Each path is a new rotation, seen through one point. The rows after it are directions, each followed by how far the rotation turns it, in degrees each step (0 if it stays put).
Each turn is a multiple of 5 degrees from 10 to 175, or 0.
Each row of a path follows its step; steps can be skipped.
Path 1:
step 0: [  6  -7 -45 -15  26   0  38   8  12 -14  21  11 -22   8  -9 -17 -19 -21
 -10  10   8  27   4   9  -5   6 -17 -26 -20  12   9  27 -22   4  21  27
  19  -3  14  12  10  10  14 -10  -5 -14   7   7]
step 1: [-14  12  -8  24  19   8  29  -3  44  -4  15  -8 -17  18  -5 -31 -26 -35
  -8  -9   2   7  15   8 -11 -17   1   7 -24  32   3  -4 -10 -12  25  21
 -11   9   8  18  22   0  15  -8 -13 -15 -17   1]
step 3: [-22 -12  15  22  19  37  -4   8  16  22  20  -3 -27  13 -22  -3  -7   0
  18  13 -17  18   2  -8 -10 -31  10   1 -18  -2  -9  10 -27 -21  19  23
   1 -14  -2  -8  28 -13 -10   5 -19  17  -2  39]
step 6: [-10 -28   1  -6  11 -18  15  -7 -10  38  26 -10 -43 -12  16   3 -22  26
  21  15  12   8 -13  27 -29  12  24  -5  21 -18 -18   4   3  -5 -22   2
   8   0  13   7  14  -4  -7 -15 -26 -19  11   8]
step 7: [-36  -8 -18 -16  22 -11 -16   2  18  31  47   5 -26   4   6   6 -12  12
  -8  14 -17   1 -20   8  -7  -9  29   2   8 -11  -6  -5   3 -14  -8  -3
  19 -15  -1  10  35  16   3 -20  10 -24  12 -24]
step 8: [-25  -6 -16 -15  16  -6  -7 -22  13  23  17   8  -8   5  -2   0 -34  19
   9  14  22 -20  -4  30 -22  15  23  -7 -27  16  -4 -10 -19  12 -13  -9
  22 -21 -13  21   1   5  10  10   8 -32   7 -38]
step 10: [-27  12  -8  29  -6  -7   2   7  16   5  14  16 -19  13 -10   3 -25 -12
  17   2   3  -5  26  25   4  27  24 -10 -20   3 -31  15 -13  21 -11  30
  13 -19  19   3 -16 -10 -27 -24   0   2   6 -28]
step 14: [-11  -9 -13  23   8   2  19   4  35  19   5  -6   3  28  33  -9 -28  22
  -4  -8 -17 -10  -4   8   1  16  21   3  13  28 -11  -8  15 -16   7  20
  23 -36 -25  -4  -5 -21  -6   3 -11  18  -3  31]
step 20: [-29  -1  -1  -5  20  17 -22 -11  41  15  11   8 -18   3  -7 -13  -6 -15
   0 -13  -9  16  31  26 -15   1  27  15 -32  19  12  -6 -40 -24  27   0
 -15   9  16  -4  13   1  17  -5 -12   9   7   9]
[ -2  -5  -3  -4 -13  -6   3   0   2   1   1   2   8   2   8   0  -5   3
  -9   1  -1   4   5  -2  10  -5  -4  -2   0  13  -4  -1   3   5   0   5
   8   0   0  -7 -10  -3  -1   0   3   8   1  -3] | 20
[ -2  -2   2   1  -3   1   2  15  -9  -9  -3  -1  -4  -4   3   4   1 -13
  -2   6  -1   5  -1  10  -2   1  -2  -4   3  -4   1  -3  -7  -5  -9   7
  -1   4  -8  -8  -6   0  -6  -1  -1  -4   1  -2] | 60
[ -1   1  -1   3   1  -7  -6  -7  -3  -5  -3  -6  -2   1   2  -3  -7   4
  10  -7   3  -4   2   7   1   3   6   9   0   8  -3   0  -3   5   2   7
  -2   0 -11   3  -3  -1 -11   3 -13  -1  -6  -1] | 170
[ -4  -2   3   4  -5   8  -5   2  -3   7   5  -7  10  -7  -3   1  -1   0
   1  -4   7   3  11   1   5   1  -3   8  -7 -10  -1   7  -6  -7   0   2
  -5   1   5   2  -4  -5  -6  -1   5   7  -6   5] | 45
[  0   3 -10   1  -8   3   8  -5   0  -3   3  -4  -1   8  -6   0   0  -7
   2   0   5  -2   8  -3  -5   6   2   0  12   1  -3   1  10  -3  -7   3
  -6   2  -1   2  -2 -14   7  -1   1  -5  -3   3] | 85
